Each row has a hidden score. How much does it go up from the first row of each pair to the second? 20 means little or no change, 40 a big rise and 0 a big fall. The score is a weighted sum of the row's numbers plus the product of two more (or one squared), each taken from its middle value.
(-11 -1 -14 -18 37 33 17 -25 6 -16 28 -9 -14 1 -16 -24 -34)
(31 10 5 -65 0 -24 -22 57 26 2 -1 18 12 15 -12 -48 52) 20
(-5 -30 -30 -14 -49 19 -29 54 -20 13 -1 26 2 14 4 -14 11)
(-2 24 53 3 -37 -32 -15 -47 -12 -10 -19 10 32 -30 6 43 44) 18
(-3 11 11 28 16 -4 28 1 19 -24 20 -24 -9 8 37 -8 24)
(0 8 12 33 -9 14 -17 -6 -8 4 7 10 -27 -14 -22 18 11) 16
(23 13 -23 -29 -7 0 -29 -15 36 27 -26 -16 -21 -12 -24 -20 53)
(-15 -21 -6 6 -19 0 7 -8 -2 -16 19 22 6 -12 17 8 -4) 20
(-25 9 -21 10 -8 0 6 7 18 8 35 36 -10 5 -17 -31 -31)
(4 4 16 12 -15 16 20 -5 -29 -21 42 -8 -15 -43 -9 6 27) 21
(-21 0 -3 -3 -15 12 -18 5 9 3 2 0 3 7 -22 10 39)
(25 7 -20 -17 -4 19 8 3 6 -10 21 28 13 7 -6 28 19) 23
(6 -7 10 49 39 5 49 -15 15 -13 -15 -12 -18 31 -26 4 -12)
(30 -12 -39 -2 43 -13 -17 53 13 -14 29 -27 -14 -29 7 9 -12) 19
(-24 12 6 -30 9 27 50 -4 -6 -13 22 6 1 -28 -36 7 23)
(8 26 -8 -12 16 5 -34 52 -12 -8 7 1 -23 -3 -31 -2 29) 16
(-18 -37 -7 -15 12 18 45 22 7 -8 16 -7 -44 12 11 -28 18)
(9 17 -25 -23 -58 36 -41 32 -24 31 19 8 1 2 -10 51 43) 12
(11 -4 -1 -10 72 -2 51 38 40 -33 46 -22 -78 -23 -26 8 -19)
(-11 -25 -3 21 18 9 35 -24 -1 -38 43 -19 7 -29 23 -21 -10) 17
(43 23 -2 3 -23 3 1 17 -4 47 -3 -9 9 5 -32 18 11)
(1 -2 38 -28 2 7 -6 11 -13 28 -34 -7 13 -1 -34 11 12) 23
(-33 -40 -24 4 -27 12 -23 -17 23 20 -31 73 34 1 -47 29 15)
(7 -2 -24 26 -23 6 1 -13 27 1 28 14 3 19 14 0 -30) 19
(-25 16 2 -22 10 17 -8 35 -11 3 23 -42 -16 13 5 -13 -5)
(-17 -23 -2 -19 -15 20 6 -8 -6 6 8 28 -30 -19 9 -3 3) 20
(69 4 23 15 8 4 5 -9 4 32 -9 -7 35 10 -3 7 -28)
(16 -8 16 28 6 -3 15 -12 9 -40 10 -8 -12 -53 59 -15 -3) 22
(-56 30 10 2 3 9 -13 -5 15 -11 -33 4 -15 26 16 21 14)
(35 19 37 11 -20 -10 18 -36 18 5 16 -14 -26 23 21 -2 -27) 31
(-9 -15 -9 -36 43 1 75 26 0 -9 30 17 -34 -12 29 -29 41)
(16 2 -20 36 32 2 11 -4 -20 -23 8 13 -17 -4 10 -1 -12) 21
(13 31 41 14 -11 -12 -7 21 15 -35 18 -17 -31 -32 -23 -16 -19)
(35 -24 7 -10 -20 24 5 -45 -20 37 -22 42 24 5 21 -18 11) 24
(-3 -24 3 33 18 -18 0 15 -24 -9 14 -1 -2 19 28 -1 -42)
(-5 17 4 -2 31 -1 -36 0 13 11 -11 23 22 -20 -17 4 -7) 9
(25 13 -21 -35 -24 -21 -42 -21 15 26 27 -28 -3 -14 23 -33 4)
(43 -15 -26 0 -4 -29 4 -19 3 36 -9 41 -1 3 7 -14 34) 5
(28 -25 28 -26 31 -8 8 2 5 5 -1 4 20 -1 6 -9 -12)
(-48 3 23 -22 -8 -3 -14 20 -10 -33 -17 16 40 14 10 0 27) 18
(24 -24 18 4 18 11 45 -20 1 -8 28 3 -24 -17 9 24 5)
(-11 17 10 -22 9 16 5 42 -28 -12 -3 -22 -32 10 -16 30 4) 15
(-1 -14 14 36 -15 4 23 -17 -13 -5 -4 8 30 -12 44 23 -40)
(-26 -14 -36 -3 21 15 -33 29 2 9 12 37 23 10 -5 -55 -27) 17
(5 6 -4 -24 -25 19 11 17 -35 37 10 28 -6 -4 -15 -1 11)
(-42 62 70 69 3 45 -48 -9 -24 -45 11 -54 39 9 39 -3 -5) 9
(12 2 -3 -13 15 -35 -16 -19 17 -19 20 -32 -7 7 12 -11 -10)
(-31 -8 12 -3 16 11 -2 -12 -45 25 10 16 32 -12 0 -2 -51) 18
(10 28 -2 -23 33 -10 11 43 -3 -1 7 -7 14 -9 -2 -25 -8)
(11 -16 -13 24 28 -10 25 -5 11 -27 2 4 3 -11 46 -10 -15) 25
(51 -2 29 -43 -3 -11 -8 -4 -1 -43 10 -22 13 -3 28 29 12)
(-15 29 8 3 6 -12 -5 -23 25 -18 0 -17 -9 0 -5 18 -5) 16
(11 5 -11 -15 17 -13 31 -5 0 -41 21 22 -5 -32 64 11 16)
(-3 14 -32 13 32 23 -13 20 26 0 35 -1 -8 41 2 -13 -20) 12
(2 -5 -9 -19 -11 4 -5 6 5 -17 -4 -7 11 -5 -15 10 14)
(7 3 13 28 73 -14 35 -17 28 -20 45 -53 -14 -17 13 -26 -8) 24
(-49 43 35 -32 -7 16 4 5 9 -20 17 22 -30 -58 14 -25 9)
(28 20 29 1 -15 -3 -9 -10 -20 -21 3 -32 -22 -46 10 -37 -32) 22
(1 8 -6 18 -67 0 -39 -33 29 45 -37 42 9 12 -39 7 -5)
(23 24 5 8 9 -17 7 -4 -4 -27 33 -31 0 -67 6 -3 -21) 19
(-5 21 -12 -7 -22 -18 -22 30 -5 -21 36 24 27 -25 13 -26 -8)
(-7 6 5 -17 19 -12 21 20 15 19 3 -6 15 22 9 -13 -5) 20
(12 -18 22 6 23 7 -1 -36 7 13 -15 6 -5 2 17 13 -9)
(58 26 2 49 23 -28 25 -17 28 -57 17 13 -18 12 9 -11 -29) 31
(-7 -8 4 -18 30 32 15 4 -26 13 15 11 4 -17 28 -19 -34)
(9 -22 8 -14 -45 -2 -36 4 -12 6 0 -22 16 -15 -39 29 22) 19
(18 18 32 -4 15 -2 27 -8 4 15 31 -6 7 -33 23 7 -11)
(25 10 -7 2 -3 17 -35 -20 -16 56 -14 9 -1 9 -5 -6 20) 18
(4 -12 26 -33 26 1 -4 25 -8 -30 -12 -17 29 14 -11 -53 4)
(12 -38 39 9 3 -14 3 9 -8 24 10 -5 30 -27 20 -23 -51) 20
(17 -8 12 -33 -12 15 -11 -3 5 -7 -21 7 4 30 7 17 5)
(-2 -23 2 23 5 -10 42 -31 -1 -21 -45 15 -6 28 -21 30 15) 23
(-17 29 -4 0 -5 -4 -23 -39 -6 17 4 -14 4 29 24 16 -31)
(-11 -4 -7 13 -12 28 0 40 23 13 15 -14 -5 1 -34 4 10) 12
(-16 -15 -17 8 -10 1 -21 11 -17 30 -16 49 44 -11 7 27 8)
(5 -8 8 20 -9 14 3 -14 -15 32 -28 5 6 19 28 24 22) 13
(9 12 -9 11 14 -14 -32 13 16 30 10 -43 -6 9 -20 -12 -21)
(8 -27 26 54 27 23 25 2 -23 -25 -1 -19 -26 -34 52 -39 -24) 21
(-22 16 -13 -25 31 24 36 0 14 12 1 12 -2 16 14 -14 31)
(43 -50 -22 -15 17 32 36 3 9 -24 10 26 16 -34 5 8 5) 28
(-36 6 19 23 -39 43 -35 19 19 6 10 2 8 13 -4 6 -1)
(-35 23 5 -1 -14 -5 -14 34 -10 3 3 -25 19 -19 -14 -19 19) 21
(22 -7 43 -12 48 -14 61 3 36 -7 34 -27 -33 9 7 7 -38)
(11 -7 19 13 -14 -8 12 -2 2 16 -52 -22 8 47 2 1 5) 16
(-12 8 -19 9 29 0 -20 61 -5 7 -6 -20 18 14 -22 -27 -20)
(15 20 -4 -3 18 11 16 -50 -1 -39 34 -14 -9 5 46 -30 7) 22
(24 -9 0 31 21 -10 3 -4 11 -14 -4 -14 2 21 -15 -24 13)
(-6 -2 22 -42 27 12 45 -1 -14 -26 22 -18 -32 -16 42 -27 1) 25
(-34 -25 37 -14 11 2 59 -21 -7 8 -5 -9 -43 14 -13 19 25)
(-41 -12 3 47 -8 -26 24 -59 13 -17 -22 32 -12 -37 -8 46 -16) 25
(10 -9 -15 18 -10 11 -10 -21 -3 -30 3 -5 -17 -11 -4 -22 -9)
(-8 9 2 0 18 -26 23 -37 3 0 -9 -41 -43 14 -29 60 -30) 23
(-7 -28 -27 11 -39 -18 -31 -9 48 39 -29 52 -9 49 -30 46 -21)
(26 2 29 22 -36 10 4 -21 -4 -10 -19 19 -6 17 19 40 -31) 19
(11 -51 -13 54 -22 9 18 -12 -26 -12 -9 -2 22 -11 10 -18 -6)
(1 25 -14 6 17 8 -9 26 -5 24 -9 -20 -19 14 -23 18 -13) 8
(-35 -8 19 8 25 6 61 -21 -33 2 33 3 -20 -8 28 -7 -1)
(-18 -13 4 41 -13 -21 -1 -7 4 -6 -25 -29 -22 -5 -6 -31 2) 15
(26 -28 -2 11 35 2 8 16 -18 -2 -11 7 8 6 28 2 7)
(25 17 -13 -16 19 -34 -8 14 24 12 -3 -26 -5 -5 -23 -18 8) 14
(-13 -5 -14 35 6 28 -6 8 -11 -50 7 18 -10 -11 60 -19 -21)
(52 -2 37 2 14 -44 12 -17 -24 39 -6 -16 10 -12 20 1 -38) 25
(17 11 67 -11 1 -2 49 -36 20 11 -5 -27 -34 12 -40 3 39)
(-20 -43 -7 43 -19 1 -36 2 28 -2 -28 48 -11 19 -8 -2 7) 16
(11 21 -101 -17 26 7 -2 6 10 41 70 -27 -11 37 22
 -12 -18)
(-37 24 -18 -28 21 -11 10 -2 -19 -15 20 10 50 19 26 -38 -4) 23
(7 11 3 28 2 -4 7 -16 -1 1 -18 20 -21 19 -3 -27 12)
(45 -2 -3 -32 3 26 -8 21 -7 -8 21 -18 0 -24 -1 -52 39) 21
(-14 13 14 23 26 -18 34 -7 7 -22 31 35 -24 8 33 -9 -15)
(29 4 23 15 3 -5 -14 -7 32 -4 -24 -23 1 -6 -12 20 -15) 11
(-24 -55 -14 -10 -13 -3 6 16 -46 13 -10 2 49 -20 12 -10 21)
(-19 48 10 45 -19 -4 -16 -34 -28 -10 -30 5 -30 20 26 38 4) 8
(-4 29 -51 12 12 -32 -7 -9 41 -25 53 -23 4 -25 26 -37 -4)
(-27 -13 -57 -8 -10 12 -29 -4 8 32 -11 32 22 0 5 19 -43) 19
(29 7 -34 -9 -3 18 -26 30 -5 22 -6 -31 2 -5 -30 20 30)
(-34 28 13 -20 -12 18 49 -35 -13 -10 15 -28 -19 0 -40 36 -5) 28
(16 -19 -4 -29 3 24 -7 -2 -30 14 6 20 11 -11 -11 -18 8)
(-10 26 15 -5 -44 4 -22 -56 9 5 -21 22 -5 7 -28 29 -23) 28
(-6 25 -53 -2 13 15 -11 -19 -10 16 26 7 -9 -22 -14 18 -57)
(-6 8 7 -11 -3 16 4 -16 -8 -10 1 0 -21 -16 -28 0 3) 22
(0 0 -8 -25 -3 24 7 -2 -37 31 -22 -20 31 -50 11 -13 -18)
(11 27 -45 -33 17 -36 -12 -6 -6 17 25 -10 -6 -7 4 -3 -16) 21
(4 6 0 -4 10 -9 -3 0 6 -26 8 0 -14 -22 -9 -38 6)
(13 -19 13 60 7 -7 42 -5 -5 -27 17 -25 -29 -23 -20 -33 -27) 29
(6 17 46 -3 -42 -25 -14 -55 -20 17 -38 44 15 -1 2 29 10)
(-32 16 34 4 30 -5 47 46 -1 -21 -9 -20 -11 19 -32 -4 2) 24
(10 -47 -6 5 17 18 6 -25 -19 36 -38 34 -2 -36 -17 -11 -37)
(40 -11 49 9 -8 -13 -16 -20 21 27 -56 17 19 49 28 -7 24) 21
(-21 21 -7 -12 -18 11 -19 3 -25 -2 24 7 17 -18 -1 6 25)
(-21 46 19 -15 -28 25 -21 -1 25 -10 -17 -7 25 18 -4 30 49) 18
(29 -1 10 6 5 -31 5 22 -41 14 5 -36 1 -21 -13 21 5)
(5 -8 28 -17 -12 21 -32 64 -58 -8 33 -10 8 -46 -42 19 -6) 15
(29 -47 -15 50 -10 -35 14 -28 16 -2 5 13 -29 -12 -26 29 -11)
(-34 33 -13 37 -42 -4 1 -6 -10 -14 -5 12 -19 -27 -28 1 -9) 2
(-5 0 8 -5 -29 23 -35 -15 6 18 -53 15 39 18 -20 10 19)
(5 25 3 -37 -36 -11 -8 -20 -10 3 -18 28 43 14 -15 19 44) 22
(-12 -21 13 -32 0 9 -10 13 -35 -13 23 -11 2 33 -9 -4 -19)
(-26 -49 17 36 -31 -9 0 -29 -31 -16 -18 23 41 -34 31 -3 0) 19
(-4 -10 11 -5 -7 -7 -13 -1 7 6 -9 34 47 -17 -3 -4 25)
(3 -6 52 12 -46 -1 13 -16 -5 4 -19 27 14 1 -13 14 -4) 21
(-34 32 -35 -28 -7 -3 0 18 19 -2 14 -3 -11 -8 -13 23 14)
(-11 7 -55 47 21 11 -17 13 32 -19 0 -1 0 1 -20 13 -48) 23
(-15 12 -62 -15 -12 -16 -33 -21 18 26 -25 48 -1 30 4 8 5)
(-17 9 19 -11 -32 -19 28 1 -25 -26 20 15 20 -11 41 42 20) 27
(-6 -33 15 2 -30 -16 -6 3 14 14 -36 37 8 24 21 4 47)
(-56 18 -28 10 -8 6 -18 7 -21 -17 40 -2 -9 -9 22 12 -29) 18
(-6 -12 -1 1 3 1 6 -11 -9 -1 -45 3 1 8 2 -15 30)
(6 -6 -8 -23 28 13 -8 13 -30 13 15 -15 17 10 25 -36 8) 22
(-27 -4 7 7 25 3 56 -16 12 15 -6 -34 -30 10 -19 -1 -22)
(19 4 -20 13 -20 6 -28 0 -38 21 -17 12 10 0 36 -16 -38) 18
(27 -9 -26 -20 -5 18 -18 3 15 62 -20 2 50 42 -16 -5 -6)
(43 -39 39 -23 -2 -17 -33 -26 2 6 -30 -25 12 14 -32 -20 18) 26
(34 -17 -31 -8 0 3 6 19 -7 32 2 -2 -34 -28 12 -35 16)
(-47 40 -15 -28 8 21 1 -4 -52 -47 20 -6 1 -38 0 3 35) 19
(10 10 -11 32 14 5 -12 12 -30 -2 17 -22 5 -44 -6 8 -35)
(13 8 0 -1 -14 21 16 -32 18 56 -32 9 39 4 -1 26 -23) 18
(3 1 -7 28 32 -7 14 22 12 -28 30 -60 -78 18 27 11 -5)
(45 -45 -2 -5 39 -31 33 16 11 -22 -6 -3 -40 5 15 -19 -19) 27
(-2 20 -12 22 -5 18 10 -24 -24 -9 42 22 22 -30 40 2 -22)
(23 -9 -28 -34 10 15 19 10 3 -14 28 -9 14 17 16 -25 5) 23
(-5 -16 37 27 -21 -11 12 13 32 7 11 -14 32 21 -6 20 -25)
(-22 24 14 -44 3 -15 18 -48 -8 9 9 17 -47 -19 -60 55 26) 19
(33 -8 15 -21 -5 4 29 40 -9 -6 -48 -15 10 61 -1 7 9)
(-27 33 -28 4 -46 43 -8 7 1 16 33 -7 16 7 6 34 -37) 17
(-47 25 -30 -28 -13 10 40 7 -10 -14 37 16 -19 -22 1 12 -5)
(21 -13 40 21 10 -47 -17 -13 -10 7 26 -8 27 -6 -18 40 -18) 29
(-1 -15 -51 18 2 23 -2 -50 35 -15 23 16 -8 4 46 -37 -3)
(-5 0 11 -19 -14 -1 -26 20 4 29 -21 -21 14 4 -32 -4 29) 20
(-13 -12 11 -15 -13 -12 -21 -13 16 -14 -28 28 -3 27 3 -6 -12)
(-35 -4 -12 -2 -2 -16 -14 10 8 10 -2 -14 14 6 -12 6 -18) 15
(26 20 50 27 6 11 32 6 24 -7 20 -16 -30 -35 16 5 -10)
(31 0 -4 36 -4 19 -25 0 -19 18 -21 27 -31 8 7 -20 -21) 18
(-9 -11 44 -19 -9 -23 -8 21 4 -5 2 1 27 -21 -10 3 -13)
(24 -11 28 -20 -6 6 25 -28 -42 26 -16 -19 9 -20 -20 5 20) 18
(13 -9 -25 -13 -26 6 -25 32 9 10 7 -28 6 -1 -24 -26 -5)
(1 32 35 17 9 21 13 -12 7 -23 -26 -26 -43 27 4 19 18) 15
(4 24 3 21 -4 24 -31 31 6 -12 -18 -10 -2 3 -4 11 -3)
(26 -36 -6 12 11 -4 -14 20 30 2 17 -29 -5 0 8 -56 20) 26
(-24 -16 15 -7 -10 -20 -26 -5 41 37 -42 59 49 58 -60 14 25)
(-11 24 27 -10 -9 -40 -40 -21 31 22 -14 -29 24 10 -19 44 5) 18
(25 11 -27 18 23 8 -6 8 15 -38 34 -51 -7 -8 10 -77 -47)
(-32 20 17 -13 -41 -9 16 -39 -4 -4 -21 9 32 -16 7 4 33) 20
(-5 -16 -54 -7 -1 0 -14 2 9 12 37 -1 23 25 11 -42 -31)
(-12 9 28 -16 37 0 38 17 8 -31 22 -34 -41 8 10 31 -15) 18
(-5 -11 -24 -9 14 -2 -36 -1 -34 -5 7 14 1 9 -25 26 12)
(-13 19 -22 -18 -17 3 -10 10 -5 23 10 -33 -16 13 -30 3 -4) 21
(-21 10 -35 17 -13 -6 -16 20 -21 -15 -4 -15 -10 38 9 29 16)
(-12 -32 -2 -18 -8 -33 -17 12 -25 0 -16 7 22 5 -5 -8 14) 24
(-11 -1 14 -43 -32 -24 -18 -15 -26 -8 -10 20 -9 -2 6 16 18)
(-9 -28 23 20 26 -28 -14 10 13 -11 -9 59 29 -45 21 -3 -8) 27
(16 -39 24 2 -2 3 12 21 12 -7 -5 -20 23 -12 -31 36 -1)
(9 12 20 -18 -20 33 -8 8 -25 23 -1 22 21 -41 -18 17 -7) 11
(8 -20 8 50 11 22 38 -61 4 10 -25 50 27 -5 21 37 15)
(16 17 58 -25 -19 -10 -7 2 -21 -22 -47 -6 30 6 -19 1 71) 11
(-6 -12 -2 15 8 -21 28 -36 8 19 -43 13 17 -33 16 22 2)
(2 7 -33 1 12 -48 16 -24 23 -39 40 -19 25 -10 33 -26 -5) 24
(44 -5 -28 -7 24 0 11 15 36 15 -10 6 7 19 0 -7 -7)
(-20 39 -16 -18 13 14 -22 -2 -1 -16 -10 -29 -22 28 -44 -3 24) 20
(-24 -5 -29 3 -28 1 -26 1 34 23 -13 55 15 -10 -8 49 -14)
(-27 -22 5 13 -11 3 -4 43 -37 40 -36 12 0 1 -11 17 -6) 23
(7 -28 -33 -9 -21 16 -23 -15 -8 51 -1 9 -4 35 -26 3 17)
(-1 17 35 -2 -9 -27 -7 -21 10 16 -10 21 24 19 21 33 -5) 19
(-4 -16 40 38 31 4 20 8 -11 17 -22 -5 7 -38 17 -73 -33)
(52 -66 7 -4 24 -28 13 7 -2 0 -39 27 17 12 40 -44 -28) 27
(-10 9 37 28 -38 -2 29 -10 -45 -6 -7 -26 -22 33 -1 14 8)
(-51 3 -53 7 -28 10 -37 13 5 37 -53 13 12 70 -11 3 18) 16
(20 1 -32 -14 23 -10 -42 37 8 -11 10 -2 -4 78 26 -28 -4)
(-36 -1 -34 22 36 9 18 15 16 16 -4 -5 -27 20 -54 16 -16) 21
(31 26 3 21 82 -4 5 54 6 -22 33 -41 -27 -24 2 5 -58)
(-42 32 -4 2 16 -26 11 -11 39 -18 27 43 -31 32 40 -1 22) 15
(-17 -11 -39 4 44 24 -7 -8 41 -3 -5 -26 -61 17 -2 -2 -13)
(14 -10 -46 -6 31 9 -1 -31 -1 35 16 31 0 -10 4 11 25) 21
(21 27 -8 -24 3 -29 -21 -17 -8 1 3 27 14 -7 21 21 -3)
(-12 7 -45 11 -42 -20 -3 10 8 24 -101 37 12 59 -14
 14 51) 19
(-24 12 -20 -12 -21 -18 -12 10 -1 32 -3 4 -1 11 -25 16 -46)
(-52 -23 -54 -15 -8 -8 21 -23 -24 19 0 -17 33 -32 -11 19 -13) 19
(-36 -1 8 -2 -20 -13 23 -44 14 7 -29 37 10 5 -12 40 13)
(6 -32 28 5 -11 10 10 -15 6 16 -44 -30 26 35 -1 -12 -40) 27
(-18 -8 5 -42 -2 -29 15 6 -17 -2 24 10 26 -15 27 1 1)
(-3 -11 -28 24 22 -4 -31 5 34 49 3 23 -18 34 -1 -18 -30) 13
(34 -57 13 4 13 1 17 22 -20 3 10 -25 34 0 29 -33 10)
(-39 4 -2 3 -12 16 25 -1 7 4 -19 6 -34 37 -26 14 8) 16
(8 24 25 -28 15 -6 -8 30 1 -42 31 -30 -4 12 -12 -9 -1)
(-13 -2 -21 -1 -10 -10 -11 -54 21 7 20 0 8 -1 12 14 8) 19
(-29 35 42 -39 3 -14 -17 -4 48 18 -24 35 -1 10 14 1 4)
(-7 -7 6 -31 -57 15 -33 -2 -43 33 -27 15 3 -16 -18 -28 25) 22
(-5 24 17 -34 6 -6 4 19 -11 -37 -47 13 12 14 26 -9 66)
(57 -28 -45 34 82 4 6 54 41 -22 29 -28 -10 12 -2 -64 -36) 30
(1 -24 25 -16 6 9 4 -7 23 -4 11 -47 13 7 -22 -14 3)
(22 -45 7 -17 7 -8 2 7 7 7 22 -9 -5 -6 -20 -3 9) 19
(-9 22 17 2 17 17 26 30 -6 -12 -17 -47 -35 8 -1 12 39)
(33 6 10 -6 -31 2 -22 0 -27 -12 -1 16 50 -24 -32 49 0) 27
(-26 -7 10 24 -9 1 -2 -18 13 -31 28 26 -9 -18 38 14 -27)
(18 -44 3 -21 -6 3 20 21 25 10 -48 -34 -23 28 -39 -17 -3) 26
(-66 22 39 -21 -61 37 -19 -2 -47 73 -23 7 23 -2 -53 50 8)
(-14 12 7 -12 52 19 42 -2 29 -2 23 -33 -34 30 13 -10 -22) 18
(-6 -1 7 27 -12 -42 21 -27 -1 -24 2 -14 16 12 -38 12 23)
(-32 24 2 1 -21 21 -23 5 0 -5 18 18 5 -21 26 13 16) 3
(21 7 -12 -14 15 9 16 25 -10 6 44 15 13 13 26 1 -42)
(15 -15 -15 -20 11 4 -10 45 26 9 12 -10 22 1 -20 7 15) 19
